Each row has a name. After each piece below comes the name of the row it's from, unless a question asks for something else. Each question is about the rows just above it.

turuv: [-16 -90  71 -10  62  98 -21  41 -33  73  97  42  26  19  18 -31  23 -19
  70]
Zibel: [ -61  -19  -81  -43  -26  -79 -118  -74   28   54   77   48   29    8
  -99    3   58   45  -77]
mipa: [-65 -58  54  22  20 100  17  10 -11  27  93 -20   6  -8  18 -47   7   4
  24]
Sosu: [ 35 -30   9  15 -73  29  27 -45   1 -72  34   3 -30  22  27  26   6  30
 -98]
Bak: [  58  -61  -43  -77    8 -118  -74    3  -81   45 -100   77  -19   54
  -79   48  -26   28   29]
The entry that follows [-16]: => [-90]
Is [15  9] printed in one of the named rows, side by side and in this order? => no
Right after [-33] comes => [73]
What comes right after [-100] in the named rows? => [77]
Which row holds these entries in another order? [  29   28  -26   48  -79   54  -19   77 -100   45  -81    3  -74 -118
    8  -77  -43  -61   58] => Bak

fere: [ 17 -68 -46  -2 -92 -15]
molud: [ -8 -83 -73 -93 -72 -85]
Bapi: [-59 -63 -44 -73 -72 -17]
tuz: [ -69  -31  -31 -106  -21  -69]
Number of entries in [ 17 -68]: => 2
What comes right after [-92] in the named rows? => [-15]
Right after [-59] comes => [-63]
[-73 -93 -72] is in which row? => molud
Is [-68 -46  -2 -92 -15] printed in one of the named rows, side by side and in this order? => yes

gipa: [-13 -20 -17  27  67  34 -11  37  31   8 -41  36 -17   1 -37  37  24 -22
  17  55   2 -53 -68 -13 -26  -6 -70  13 -12 -58  40 -53 -22  10  26   8
 -70  45 -28  22   4 -25  64 -31  57  79  -8 -55]
podid: [-12  31 -20 -41  37  67  17 -58  12 -11  34  36  24   2 -53  27 -17  26
  37 -55 -17   8  40   4 -53 -26  22 -13 -13 -31 -68  55 -22 -25  79 -37
 -70  45  10 -70   1  57   8  -6  -8 -22  64 -28]
miri: [-32 -20  13 -11 -30 -21  33   3 -14 -22 -18  42 -11   5  17  44 -38  32
 -17  -5  12 -29  10 -29 -13  22 -21 -41 -38   1  23 -31  46  13 -18  34
  27  16 -52 -12  10  19  -3 -55 -27  -7  38  23]
zuvi: [  29   11   -6    4   26   42  -21  -42   19  -10   11  -49   15   10
   -3   24  -14   24  -22    0   42  -45    0   15   23   -7   -6 -102
   76  -23   15  -13   27  -13   -4   -6   27  -23   71  -41   16  -34
   41    1   14   -4    6    9]
Teme: [  41   -3  -34   11  -13   11   -6   15   -4  -49   24   26   23    0
   24   42   -6   -4   27  -41   -6    0   16    4   28   10    9  -22
  -14    1    6   15   14  -42  -23  -23   15 -102   71  -10   42  -21
  -13   19   -7  -45   29   76]
Number of entries in [  41   -3  -34   11  -13   11   -6   15   -4  -49   24   26   23    0
   24   42   -6   -4   27  -41   -6    0   16    4   28   10    9  -22
  -14    1    6   15   14  -42  -23  -23   15 -102   71  -10   42  -21
  -13]: => 43
[-70 -70 -68 -58 -55 -53 -53 -41 -37 -31 -28 -26 -25 -22 -22 -20 -17 -17
 -13 -13 -12 -11  -8  -6   1   2   4   8   8  10  13  17  22  24  26  27
  31  34  36  37  37  40  45  55  57  64  67  79] is which row reordered? => gipa
Put [  26   15  -49   -6   -6  -23  -10 -102   15   11    1   41   11  -23
   29    0   -4   16  -13  -41  -14   10   -4   42  -22  -13   24   23
   -6   -3  -34   27   19   15    0  -21   -7   24   14    6  -45   28
   42  -42   76    9    4   71] back in order: which row is it? => Teme
Does one of the named rows hold [ 42 -45] side by side, in this order? => yes

